One vector is turned by the same rotation once a step. Each row is the vector after some number of steps, and that number follows the row.
The counts run from 0 to 854.
[-17 -38   3   9  36  22  -4  -4   1  -8  -6   5  16  18  -7  38  25  -9
  15   3  15  15 -10  23   2  11 -31  22 -30  13  -5 -25  -1  72  -3  14
   3  42  17 -31 -23  -3 -13  14 -26  11  -5 -10 -16  -2   5  25  -8 -17
 -14  33 -25  39   8 -56  45   6 -23 -11 -16  -6  -6  -6 -26  12  26   7
 -46  26  10  40] => 562
[-22  -3  16  -4  27 -16   4 -42 -10 -11  -4   7   8  -2   9   9 -16 -10
 -14  45  -7  32 -13  41 -13   8 -15   7   6  20 -42 -49  -3  33  -4  11
  12  38  14 -37  -2 -50 -14  12  -6  26   1   0  31 -13  33   3 -21  -7
   9  21 -39  17  -6 -46  16  -7  37  32  -2 -10  10 -17 -33 -21  44   0
 -31   2  10 -13] => 511
[ -8 -47  -6 -12  40  22  12 -16 -23  -7   3   6   2 -20 -21  19  10   5
  16  28  27  11 -11  51 -19  31 -22 -17   2  23  -8 -24   6  54  12  11
  21  26  17 -21  -5  -9  -1  27 -11  39   2  -3   7  -6  -3   3  -9  -1
   9  17 -34  21   6 -55   6  -1  30  14   1  -5 -14 -21 -48  25  44  -8
 -41  12   9   4] => 152
[ 13  -4  41  23  30   8 -11 -11   7   6   0 -26  23  22   8  15  20   0
  16  -8  17  24 -14  23 -34  21  -5  19   1  34 -27  -8  -9  44  -6 -14
   4   7  10 -22 -18 -31  10 -25  -9  15  -6 -15 -19 -13   4 -10  42  12
  10  12 -35  45  -6 -52   9  18   1  20 -13 -20  22 -38 -55  16  24  -2
 -51   9  23  28] => 665
[  0 -17  23   2  37 -20 -10 -37   2  -7 -19   7 -13 -17  17  11  33  -5
  15  36 -25  44 -16  51 -11   8 -14   1   3  28 -32 -47 -31  30   6   9
  19   8  22 -29   7 -26  -4  16 -30  33 -30 -17  12 -27  17  33   9   9
   4  28 -23  19 -15 -22  21 -21   4   8  26  -9   0  -6 -59  -4  26  -4
 -24  -2  -5   5] => 150
[ -6   0  10  18  24 -13   1  -8  -2 -12  -6  -9  21  18 -11  41 -10   5
  -4  -6  -6  12 -26   7 -40   9  -5  13  -5  10 -21 -16  -9  78 -35  24
   6  15  44 -37 -40 -36 -17  16 -24  36  -6 -11  20  -6  10  -8 -37 -16
  -4  17 -14  44   7 -48  -6   2  16  12  -9 -16  10 -24 -13  -3  46  11
 -38  -2  -7 -24] => 63
[-19   1  34 -11  25 -25   0 -32  -3  -5 -23  -8   7  10  25  11   2  15
   7  23 -17  11 -24  42 -23  -4 -24  18  25  23 -36 -39 -12  34 -17   6
  13  21  16 -47  -5 -55   1   6 -19  24 -19   1   5 -19  27   4  -6  -1
  14  34 -38  27 -11 -21  10  -6  42  25  -5  -5  16 -16 -54 -20  35   8
 -29  -4   4 -17] => 470
[-16 -22   2  11  15  -4  -1   4   1 -11 -13   5  24  44 -16  32 -20 -10
  12  -3  11  20 -23  11 -20  -9 -11  21 -26   2  -9  -5  10  73 -27  25
  14  30  42 -37 -18 -37 -15  23 -27   8  23  -4  -4 -10  16 -15 -32 -21
 -12  13 -13  45   4 -61   4  12  -6   8 -18 -13  -1 -33 -24   3  44   6
 -31  22   3   2] => 525
[-17 -13  12   9  32   9 -16   7   3  13 -16  13  17  44  -3  37  16 -17
  24 -19   0  29 -11  23 -18   9 -12  38 -27  13  -6 -10 -10  64 -19  17
   7  26  40 -32 -14 -21  -3  -4 -42  18  -1  -4 -26   1   7  23  -6 -11
  -1  29 -33  49   1 -48  26  24 -25   3 -16  -3  12 -16 -35   2  21   2
 -38   5   8  24] => 443
[-24 -17  -6 -22  22   5   6 -15 -31   7 -34  34  -1  14  -4  32  21  -7
  27  13   0  31  -7  52   7   9 -34  13 -14  14 -13 -33  -1  39   2  16
  18  29  22 -30  16 -27   2  11 -33  18  -7   2  -3  -9  20  31 -14  -3
   9  40 -46  26  -3 -37  26   3   9   5  -5   3   0  -2 -65   9  33 -16
 -30  -2   6   6] => 555
[ -8 -33  46  -3  19  11  -4 -36  15  -8  13  -1   1   8 -14 -11 -10 -40
  15  13  -7  27   4  50  -7   0 -10   5  -1  35 -46 -12   9  37  29  -4
  18  24  24 -37   7 -35   7  22 -12   6  -6  -8  -4 -10  27   1  11  -9
 -10  13 -11  33 -12 -53  -8 -17  12  27  21   4   1 -13 -70  -3  29 -22
 -45  12  -5   9] => 732
[ -1 -36  29  10  35  19   2  -2  -2  -1  18 -28  29  11 -11  28 -14  -5
   0  -1  31   0 -14   8 -33  25  -1   4   2  22 -20 -13   1  69 -13   0
  15  32  22 -28 -32 -21  -3   7  -7  16  14  -4  -4  -9  10 -30  -8  -2
  -8  -6 -11  47   6 -61   9   8  28  27  -6 -20  -3 -25 -34   9  50 -12
 -49  15  -1   2] => 81
[-14  -9  27  23   0  -7   2 -27  11 -19   9   0  16  24 -32   9 -16 -33
   7   0 -18  40 -13  24   2 -13   4  -3 -19  18 -48   5   5  56  15  13
  13  12  34 -30 -14 -45  -6  25 -20   8  -3 -24  25 -15  33 -17   0 -16
 -24   8   7  44 -13 -59 -33 -14  -1  12  11 -11  15 -27 -45  -4  38 -14
 -42  -6 -11  -2] => 408
[-18 -35  23 -11  39  14   0 -22   2  -1  14 -10  11   1  -6  27 -19 -10
  -7  14   8  -5 -11  26 -31  27  -8  10   3  26 -27 -32  -6  67 -12   7
   8  39  26 -38 -26 -27 -13  16 -13  35  10   1   3   3  15   5 -37 -14
   0  13 -24  33   4 -50  20  -1  32  32  -1  -6  -1 -11 -22 -14  50  -4
 -43  10  -6 -16] => 387
[ -1 -20 -12   2  40 -13   7  13 -19  -4 -30  -1  10  -7  10  40  39  44
  29  15   9  10 -38  34 -32  13 -25  -1  -5   9   9 -24 -17  67 -18  20
  22   5  20 -22 -16 -13  -4  11 -33  36 -18 -16   0 -21  -9   2  -6   5
  11  33 -38  25   4 -40  12   8  17  -8 -14 -16  -3 -23 -41  24  33  10
 -26  13  12  10] => 417
[ -5 -32  25  26  38 -18 -20 -12  16  -6  -1 -10  11  25   7  18 -11 -33
  -7  23   5  44  -7  15 -13  -4  -8  18 -29  10 -20 -34 -15  44 -20  18
  23  40  36 -32  -9 -32 -13  21 -29  11  20  -4   2 -32  24  -1 -14  -5
 -20 -15  -9  43  -6 -49  40  -5  -9  20  10 -16  -6 -15 -22 -22  41   8
 -15  25 -10  12] => 727
[-31 -16  14 -22  26 -12   6 -23  -4  -6 -37  11   2   0  10  26  24   6
  11  22 -15  19 -20  50  19   0 -38   5   3  18 -23 -37 -20  48  -3  13
  14  33   8 -47  -8 -23 -16  18 -27  18 -26  -3   7 -20  29  13 -11  -4
   0  45 -31  16 -12 -27  23 -20  36  -1   2  -8   2  12 -49 -18  40  -3
 -33  -9  -5  -2] => 816
[ 14 -30  18  18  23   0  -5  -5   0  -4 -16   4   4  12   1   4  30  -8
  38   6   8  52 -14  47 -10  12 -12   4 -23  21 -13  -2  -7  35  19   2
  22   4  23 -11   8 -21  13   5 -27   9  -9 -25 -21 -28   0  12  46  12
   1  10 -28  39 -13 -49   8   2 -21   1   6  -6   4 -30 -77  26  20  -2
 -32  19  12  47] => 378
[ -7 -32   5  20  36  -1 -13   0  -3  -8 -28  -8  12  33  18  36  40   6
  16  19   7  22 -20  19  -4   2 -32  21 -20  11 -11 -47 -14  55 -27  20
  13  34  11 -32 -18 -19 -10  12 -20  14 -11  -6  -6 -16  19  15  -7  -4
 -18  25 -20  33  -5 -35  62   6 -14  -6  -7 -14   2 -13 -34  -1  26   7
 -35  22   0  31] => 138
[-14 -19 -25   3  18 -15  10  -5 -33 -15 -19  19  20   4   1  27   0  17
   7  40  28  33 -26  37  -8   5 -26   3 -19   1  -1 -33   7  39 -14  24
  21  37   9 -25  -8 -34 -11  13 -13  16  17   1  17 -25   9 -12 -14  -3
   9  20 -48  18   7 -57  14  17  10   8 -20 -16  -4 -37 -32  17  45  19
 -26  14  29   9] => 518
[ -9  -2  35  -3  39  20  -1 -19  16   2  11 -16  18   8  -4  31   9   1
   4 -19  -5  -6 -15  18 -37  30  -8  29   4  31 -33 -14 -12  73  -7  -2
  -9  21  19 -41 -35 -13 -19 -11 -17  26 -14  -6 -12   9   3   4  -1  -4
  15  31 -26  39  -1 -52   6   5  20  15 -14  -9  22 -13 -30  -2  30  -1
 -58  -7   7   2] => 163
[ 11 -32  41  31  38  -7 -17 -25  30 -14   5 -28   9  16  26   8  24 -14
   7  21   3  37 -12  18 -27   1 -13  18  -7  25 -37 -41 -14  44 -10  -1
  12  30   7 -41 -12 -33   5  14 -14  12 -12 -20  -9 -28  20  15  17   0
 -15  13 -11  35 -17 -37  44  -6 -19  14  13  -4   2 -24 -46 -12  17   8
 -40  29  -2  37] => 262
[ -4 -11  54  13  20   2 -10 -20  19  14  -1  -9  10  21 -12  17   7 -36
  17 -31 -14  31  -3  26  -8  11  -1  17  -9  29 -41   1 -21  47   9  -5
   9  10  41 -27  -9 -27  -1  -3 -26  11 -15 -21 -11  -9  24   6  24   4
 -10   7  -6  55 -20 -42  -7 -13   4  16  13 -11  16  -9 -66 -12  32 -29
 -45 -11 -11   7] => 84
[ -1 -32   3  -5  24  10  21 -28  -9 -24   8  -7  12 -30 -16   8  10  18
  10  31  18  13 -17  56 -12  24 -21 -25   4  25 -27 -19   8  53  30   0
  19  22  -1 -25 -10 -13  -5  19  -5  25 -12 -19  23 -15   0 -17  11  -4
   5  21 -22  14  -3 -62 -16 -14  32  12   3 -12  -9 -21 -48  28  43  -5
 -44  10  14  13] => 576
[-18 -16  13  -2  21   0   1 -12  -4 -10  -5  -8  22  38   3  25 -14   8
   8  10   1   2 -17  24 -27  -9 -19  22  10  14 -27 -31  16  63 -34  19
   8  36  21 -55 -14 -46  -2  22 -12  13   7   9  -6   4  21   0 -41 -22
   2  35 -29  30   4 -43  12  18  16  21 -17   3  10 -25 -28  -2  29   5
 -44  21   7 -11] => 406
[ -5 -19   7 -16  19  19  19 -29 -12  -2  -2  22  -4   3 -26   9  12  -8
  41   2   2  26  -9  55 -18  13 -19   3  -3  33 -31  -1  16  53  22   4
  11   4  28 -30   8 -23  13  21 -24  28 -20 -16  -3   7   3  18   4 -12
  13  43 -30  30  -4 -50 -23  -5   2   8   5  10   1 -19 -68  30  20 -18
 -48  -1  10   3] => 796
[ -4 -13   5  25  29 -29 -21  -3  20  -4 -17  10  19  19   8  34  10 -12
   3   1  -7  49 -22   9 -17   1 -12  28 -36   2  -4 -23 -30  63 -24  26
  15  26  33 -33 -21 -20 -24  13 -43  18   2 -14   0 -21   7  12 -10 -10
 -10  13 -19  38  -1 -55  24   7 -28  -2  -8 -19   0 -18 -13  -9  32  21
 -14  12   3  23] => 220
[ -6 -32 -19   4  20   7  23  -7 -24 -23  -6   4  16 -14 -22  27  11  25
  18  27  29  12 -23  41 -13  17 -20 -22  -4  13 -15 -18  15  66   5  13
  21  18  13 -17 -18 -17  -6  30  -7  31  -8 -18  18 -15  -2 -20 -10  -9
   2  18 -21  26   3 -60 -11   0  23   0  -8 -23  -8 -31 -43  32  47   1
 -47  12  15  13] => 759
[ 21 -27  27  36  34   4  -6  -7   7  -5  24 -21  22   1 -11   6 -13 -10
   2   9  30  33 -10  20 -43  25   7   3 -15  22 -24  -7  -4  49  -1   0
  15  12  32 -15 -22 -27  -3  -4 -13  23  20 -19   3 -25  -3 -23  22   5
  -1 -20 -15  42  -4 -67  -5  11  -4  26   2 -22   6 -46 -39  16  39   3
 -35  27  10  19] => 382
[-12 -34 -12 -12  37 -13   7  -6 -22  -2 -15  10  12  -4  18  13   2  16
   3  49  24  28 -18  46  -7  19 -28   7 -11  11   0 -40   0  34  -4  10
  25  44   3 -24   2 -24  -7   7 -16  19  16   4   8 -25   8  -1  -5   6
  16  11 -55  15   4 -52  30  10  18  21 -15 -15  -6 -24 -36  11  49  20
 -23  23  28  19] => 276
[ -7 -20   0   4  50   2  -4   0   6   8 -13   9   8 -15   2  44  34   7
  13   2   7  23 -24  32 -16  36 -21  18 -24  14  10 -19 -33  65  -3  14
  14  24  24 -21 -19  11 -21  -7 -42  35 -22 -18 -15 -16  -9  18  12   4
   4  16 -32  31   2 -56  31   2  -1  -6  -6 -21  -5  -1 -32   9  41   8
 -30   1  11  33] => 156
[  5 -27  13  -1  29  10  13 -19 -11 -10  -8  -9   2 -20  -8  16  33  22
  32  14   9  10 -28  55 -23  22 -20 -14  15  28 -23  -8   1  48  17  -2
  15  -5  14 -21 -10 -18   7  16 -15  30 -29 -23   4 -17   3  -3  21  10
   4  30 -27  22 -12 -38 -21 -11  35   3   8  -8   3 -24 -75  28  33 -11
 -44  -2   6   6] => 535
[-23 -26  14 -19  37 -11   3 -31   6 -11  -7   6   5 -10   5  18   2   4
  -6  34 -12   7 -16  39 -12   2 -23   0   7  15 -25 -39 -10  54 -10  13
  20  37  16 -49 -13 -26 -21  28 -20  25 -17  -1  21 -14  25   8 -31 -16
  -2  30 -22  15  -4 -39  19 -19  40  16   6  -4  -8  -2 -31 -20  47   5
 -25   6  -8 -10] => 693
